In the data rows, the value 128 means zero.
Some points, each followed by its number:
[123  93 140 119 159 152 115 178 106  73] 0
[156  93 140 106  95  85 147 107 106  73] 1
[168 158 140 190 159  85  97 107 106 147] 2
[121 158 140 150  95 152 130 107 106 147] 3
[166 158 140  71  95 152 105 107 106 147] 4
[135  93 140 121 159 152  93 107 106  73] 5
[103 158 140 110  95 152 115 178 106 147] 6
[130  93 140  96  95  85  91 107 106  73] 7
[182  93 140 112  95 152 107 178 106  73] 8
[141 158 140  97 159 152  82 107 106  73] 9
[ 97 158 140 193 159  85 152 107 175 147] 10
[127 158 140 109  95 152 117 107 106 147] 11
[151 158  43 114  95 152 120 107 106  73] 12
[ 71 158 140 162 159  85 145 107 175 147] 13
[133  93 140 115 159 152  94 107 106  73] 14
[123 158 140  73  95 152  97 107 106  73] 15
[149  93 140 115  95 152  76 107 106  73] 16
[111 158 140 134  95 152 130 107 106 147] 17
[133 158 140  98  95 152  99 178 106 147] 18
[121  93 140 117  95 152 140 107 106 147] 19
[153  93 140  88  95 152 148 107 175 147] 20
[ 87 158 140 170 159  85 173 107 175 147] 21
[119  93  43  84 159 152 129 107 175 147] 22
[ 89  93 140 114  95  85 155 107 106  73] 23
[ 44 158 140 178 159  85 197 107 175  73] 24
[146  93  43 119 159 152 125 178 106 147] 25
[125  93  43  95 159 152 129 107 175 147] 26
[ 69 158 140 169 159  85 198 107 175 147] 27
[ 67 158 140 147 159  85 195 107 175 147] 28
[ 60 158 140 131 159  85 145 107 175 147] 29
[105  93 140 108  95 152 109 107 106 147] 30
[164  93 140 113  95  85 100 107 106  73] 31
[120 158 140 161 159  85 139 107 175 147] 32
[117 158 140 194 159  85 150 107 175 147] 33
[161  93 140 151 159  85  71 107 106 147] 34
[ 94 158 140 131 159  85 133 107 175 147] 35
[118  93 140 110  95 152 123 107 106 147] 36
[ 48 158 140 171 159  85 171 107 175 147] 37
[114 158 140 127  95 152 111 178 106  73] 38
[160 158 140 104  95 152 159 107 106 147] 39
[147  93 140 114  95 152 103 178 106 147] 40
[ 78 158 140 151 159  85 192 107 106 147] 41
[144 158 140 121  95 152 112 178 106  73] 42
[137 158 140 119  95  85 111 107 106 147] 43
[172 158 140 121 159  85  96 107 106 147] 44
[147 158 140 195 159  85  75 107 106 147] 45
[ 84 158 140 188 159  85 178 107 175 147] 46
[128 158 140 117  95 152 121 178 106 147] 47
[142  93 140 115  95 152  91 107 175  73] 48
[ 77 158 140 184 159  85 143 107 175 147] 49
[ 89 158 140 160 159  85 152 107 175 147] 50
[124 158  43 102  95 152  56 107 106  73] 51
[167 158 140 152 159  85  80 107 175 147] 52
[170  93 140  72  95 152 132 107 106 147] 53
[ 69 158 140 150 159  85 165 107 175 147] 54
[147  93 140 130  95 152 102 107 106  73] 55
[156  93 140 162  95 152 104 178 175 147] 56
[ 63 158 140 179 159  85 201 107 175 147] 57
[157 158  43 109  95 152 132 107 106 147] 58
[ 76 158 140 119 159  85 175 107 175 147] 59
[ 96 158 140 152 159  85 211 107 175 147] 60
[107  93 140 108 159 152 129 107 106  73] 61
[166  93 140 145  95 152 137 107 106 147] 62
[125  93  43 114  95 152 131 107 106  73] 63
[110 158 140 108  95 152  97 107 106 147] 64
[129 158 140 136  95 152 117 178 106  73] 65
[143 158 140  73  95 152 121 107 106 147] 66
[138  93 140  99 159  85 114 107 106  73] 67
[100 158 140 136 159  85 162 107 175 147] 68
[102 158 140 187 159  85 129 107 175 147] 69
[137  93 140 130 159  85  83 107 106 147] 70
[126  93 140 140 159 152 119 107 106 147] 71
[122  93 140 105  95 152 112 107 106 147] 72
[ 72 158 140 157 159  85 168 107 175 147] 73
[170 158 140 105  95 152  94 107 106 147] 74
[146  93 140 102  95 152  85 178 106  73] 75
[ 86 158 140 207 159  85 182 107 175 147] 76
[177  93 140  74  95 152 101 107 175  73] 77
[110 158 140 174 159  85 182 107 175 147] 78
[128 158 140 185 159  85 191 107 175 147] 79
[115 158 140 143 159  85 134 107 175 147] 80
[ 65 158 140 179 159 152 152 107 175 147] 81
[131  93  43 123 159 152 148 107 175  73] 82
[ 81 158 140 198 159  85 214 107 175 147] 83
[187  93  43  95  95 152 109 178 106 147] 84
[160  93 140  81  95 152 130 107 106 147] 85
[123 158 140 127  95 152 110 107 106 147] 86
[136  93 140 100  95  85 114 107 106  73] 87
[136  93  43 111  95 152 136 178 106  73] 88
[150 158  43 141 159 152 106 178 106 147] 89
[118 158 140  90 159 152 139 178 106  73] 90
[143  93 140 127  95 152 112 178 106 147] 91
[103 158 140 210 159  85 118 107 175 147] 92
[132 158 140 114  95 152 137 107 106 147] 93
[165 158 140 137 159  85 124 178 106 147] 94
[130 158 140 123 159  85  87 107 106 147] 95
[145 158 140 111  95 152 111 107 106  73] 96
[127  93 140 117  95 152 125 178 106 147] 97
[103 158 140 147 159  85 204 107 175 147] 98
[130 158 140 121  95 152 108 107 106 147] 99
[150  93 140 119  95 152 122 178 106 147] 100
[168 158 140 100  95 152 122 178 106 147] 101
[144  93 140  72  95  85 103 178 106 147] 102
[151 158 140 144 159 152  39 107 106 147] 103
[125  93 140 117  95 152 122 107 106 147] 104
[121 158 140 140 159  85 123 107 106 147] 105
Which point above is nearest to each new point by angle? Its number follows each.
[151  93 140 164 159  85  87 107 106 147] --> 34
[149  93 140 132  95 152 114 107 175 147] --> 20
[151  93 140  89 159 152 134 178 106  73] --> 0
[140  93 140  93  95  85 120 107 106  73] --> 87
[194 158 140 167 159  85  93 107 106 147] --> 2
[121 158 140 132  95 152 111 107 106  73] --> 96
[158 158 140 137 159 152 121 107 106 147] --> 103
[149 158 140 125 159 152 135 107 106  73] --> 9
[122  93 140 117 159 152 144 107 106 147] --> 71
[174 158  43 113  95 152 108 107 175 147] --> 58
[101  93 140  88  95 152 129 178 106  73] --> 75
[163 158 140 142 159 152 103 178 106 147] --> 94
[143 158 140 107  95 152 108 178 106  73] --> 42
[127  93 140 114  95 152 134 107 106  73] --> 55
[144  93 140  98  95 152 145 107 106  73] --> 55
[ 93 158 140 174 159 152 174 107 175 147] --> 81
[136  93 140 110  95 152 130 107 106  73] --> 55
[110  93 140 109 159 152 167 107 106 147] --> 71
[163 158 140 108  95 152 134 107 106  73] --> 96
[135 158 140 135  95 152 112 107 106  73] --> 96
[161  93 140 165  95 152 136 107 106  73] --> 55
[149  93 140 149  95 152 125 107 106 147] --> 62
[114  93 140  70  95  85 139 178 106 147] --> 102
[161 158 140 152  95 152 170 107 106 147] --> 39
[124 158 140  99 159  85 103 107 106 147] --> 95
[132 158 140 127  95  85  95 107 106 147] --> 43
[149  93  43 106  95 152 116 178 106  73] --> 88
[158 158 140 106 159 152  93 107 106  73] --> 9
[146 158 140 142 159 152 124 107 106 147] --> 103
[ 93 158 140 154 159 152 174 107 175 147] --> 81
[174 158 140 112  95 152 115 107 106 147] --> 74
[150  93 140  95 159  85  96 107 106 147] --> 70
[142  93 140 108 159  85 112 107 106  73] --> 67
[143  93 140 111 159 152 128 107 106 147] --> 71
[144  93 140 103  95 152  95 178 106  73] --> 75
[ 99 158 140 125  95 152 121 107 175  73] --> 48
[ 58 158 140 124 159  85 194 107 106 147] --> 41
[134 158 140 130  95 152 132 178 106 147] --> 47
[140  93  43  77 159 152 113 178 106 147] --> 25
[139  93  43 108  95 152 114 107 106  73] --> 63
[116  93 140 111  95 152 111 107 175  73] --> 48
[152 158 140 115  95 152 102 107 106  73] --> 96
[136 158  43 130  95 152 148 107 106 147] --> 58
[130 158 140 148  95 152 145 178 106 147] --> 47
[ 88 158 140 185 159 152 166 107 175 147] --> 81
[130  93 140 105  95 152 133 107 175 147] --> 20
[149 158 140  76 159  85 108 178 106  73] --> 90
[140  93  43 106  95 152  93 107 106  73] --> 63
[124  93  43  94  95 152 113 178 106 147] --> 84
[139  93 140  88  95 152  98 107 106 147] --> 72
[141  93 140 117  95 152  90 178 106  73] --> 75
[105 158 140 104  95 152 108 107 106 147] --> 64
[128  93 140 112  95 152 109 178 106  73] --> 75
[177 158 140 105 159 152  60 107 106 147] --> 103
[121 158 140 106  95 152 120 107 106 147] --> 11
[110 158 140  81  95 152 111 107 106  73] --> 15
[155  93 140 103 159 152 129 178 106  73] --> 0
[161  93  43  78  95 152 125 178 106  73] --> 88
[167 158  43 133  95 152 167 107 106 147] --> 58
[150  93 140 135  95 152 126 107 106 147] --> 62
[133  93  43 103  95 152 126 178 106 147] --> 84
[164  93 140 154 159 152 117 107 106 147] --> 71
[161  93 140 107 159 152 129 107 106 147] --> 71
[134 158 140 137 159 152 128 107 106  73] --> 9
[ 99 158 140 166 159  85 193 107 106 147] --> 41
[120  93 140  84  95  85 124 178 106 147] --> 102
[171  93 140 111 159 152 109 178 106  73] --> 0
[146 158 140 107 159 152  98 107 106 147] --> 103
[ 58 158 140 168 159 152 158 107 175 147] --> 81
[170 158  43 105  95 152  78 107 106 147] --> 58
[131  93 140 115  95 152 125 107 106  73] --> 55
[111 158 140  85  95  85 150 107 106 147] --> 43
[165  93 140 117  95  85 114 107 106 147] --> 31
[114  93 140 123 159 152  87 178 175 147] --> 56
[168 158 140  91  95 152 135 178 106 147] --> 101
[147  93 140  89 159 152 137 178 106  73] --> 0
[147  93 140 118  95 152  98 107 175 147] --> 20
[124 158 140 138  95  85 112 107 106 147] --> 43
[131  93  43 123  95 152 156 178 106  73] --> 88
[119 158  43 155 159 152  62 107 106 147] --> 89
[112 158 140 164 159 152 162 107 175 147] --> 81
[191  93 140 164 159  85  98 107 106 147] --> 34
[142  93 140 113  95 152 101 178 106  73] --> 75
[126  93 140 107 159 152 133 178 106  73] --> 0
[149  93 140  74  95 152 106 178 106  73] --> 75
[173 158 140 105 159 152 154 178 106 147] --> 101
[185  93 140 101  95  85 132 178 106 147] --> 102
[164 158  43 132 159 152 110 178 175 147] --> 89
[ 92 158 140 178 159 152 173 107 175 147] --> 81
[161  93 140 124  95 152 136 107 106  73] --> 55
[177  93 140 108  95 152 156 107 175 147] --> 20
[ 52 158 140 185 159  85 176 107 106 147] --> 41
[158  93 140 117  95 152 110 107 106  73] --> 55
[122  93 140 114 159 152 134 178 106  73] --> 0
[ 57 158 140 193 159 152 177 107 175 147] --> 81
[154 158 140  91  95  85  79 107 106 147] --> 43
[171  93 140 110 159 152 122 107 106 147] --> 71
[190 158 140  99  95 152 138 107 106 147] --> 39
[144  93 140 129  95 152 128 107 106  73] --> 55
[145  93 140  91 159 152 125 178 106  73] --> 0
[139  93 140 108 159 152 114 178 106  73] --> 0
[116  93 140 122 159 152 141 107 106 147] --> 71
[113  93 140  98  95 152 144 178 106 147] --> 97
[131  93 140 119 159 152 103 178 106  73] --> 0
[129  93 140 139  95 152 118 107 106  73] --> 55
[129  93 140 119 159 152  88 107 106 147] --> 71
[ 85 158 140 182 159 152 151 107 175 147] --> 81
[145 158 140 103  95 152  94 178 106 147] --> 18
[148  93  43 124  95 152 113 178 106  73] --> 88
[160 158  43 111  95 152 136 107 175 147] --> 58
[111 158 140  76  95 152 121 107 106  73] --> 15
[153  93 140 111  95 152 103 178 175 147] --> 56
[146  93 140 106  95 152 127 107 106  73] --> 55
[173 158 140 118  95 152 113 178 106 147] --> 101
[126  93  43 126  95 152 103 178 175  73] --> 88
[151  93  43 114  95 152 141 107 106  73] --> 63
[150 158 140 110  95 152 121 107 106  73] --> 96
[161 158 140 122  95 152 137 107 106  73] --> 96
[ 52 158 140 129 159 152 166 107 175 147] --> 81
[131 158 140 145 159 152  92 107 106 147] --> 103
[141  93 140 126  95 152 146 107 106  73] --> 55
[145 158 140 109 159 152  98 107 106  73] --> 9
[152 158 140 164 159  85 107 178 106 147] --> 94
[135 158  43 110 159  85  87 178 106 147] --> 89
[155  93 140 113 159 152  93 178 106  73] --> 0
[ 97 158 140 136 159  85 164 107 106 147] --> 41
[149 158 140  99 159 152 121 107 106  73] --> 9
[134  93 140 102 159 152 119 107 106 147] --> 71
[136  93 140  94  95 152 115 178 106  73] --> 75
[133 158 140 106  95  85 102 107 106 147] --> 43
[167  93 140  98  95 152  78 178 106 147] --> 40
[114 158 140  96  95 152 102 107 106  73] --> 15
[164 158 140  86  95 152 134 178 106  73] --> 42
[118  93  43 105  95 152 116 178 106  73] --> 88
[136 158 140 115  95 152 144 107 106 147] --> 93
[ 65 158 140 180 159 152 194 107 175 147] --> 81
[143  93 140 116 159 152 118 107 106 147] --> 71
[153 158 140 142 159 152 124 107 106  73] --> 9
[141 158 140 112 159 152 120 107 106 147] --> 103
[139  93 140  99  95 152  94 178 106 147] --> 40
[129  93 140 126  95 152 115 107 175 147] --> 20
[140  93 140 144 159 152 127 107 106 147] --> 71
[128 158  43 114  95 152 149 107 106  73] --> 12
[145  93 140 132  95 152 130 107 175  73] --> 48
[176  93  43 145  95 152 148 178 106 147] --> 84
[134 158 140 106  95 152  83 178 106 147] --> 18
[182 158 140 102  95 152 122 178 106 147] --> 101
[143 158  43  96  95 152 133 107 106 147] --> 58
[117  93  43 122  95  85  63 107 106 147] --> 51
[137  93 140 106  95 152  93 178 106 147] --> 40
[140 158 140  93  95 152 114 178 106  73] --> 42
[102  93 140 113  95 152 137 107 175  73] --> 48
[157 158 140  95 159 152 159 178 106  73] --> 90
[152  93  43 100 159  85 100 178 106 147] --> 25
[140 158 140 125 159 152  83 107 106 147] --> 103
[163  93  43  87  95 152 113 107 106  73] --> 63
[144  93 140 150 159 152 104 107 106 147] --> 71
[173 158 140 114  95 152 125 178 106  73] --> 42
[120  93 140 119  95 152 129 107 106  73] --> 55
[135  93 140 106 159 152 108 178 106  73] --> 0
[146 158 140  88  95 152  97 178 106  73] --> 42
[133  93 140  96 159 152 166 178 106  73] --> 0
[118  93 140 109  95 152 116 178 106  73] --> 75
[135 158 140 147  95 152 102 178 106 147] --> 47
[139  93 140 122  95 152 105 107 106  73] --> 55
[140  93 140  78 159 152 113 178 175  73] --> 0
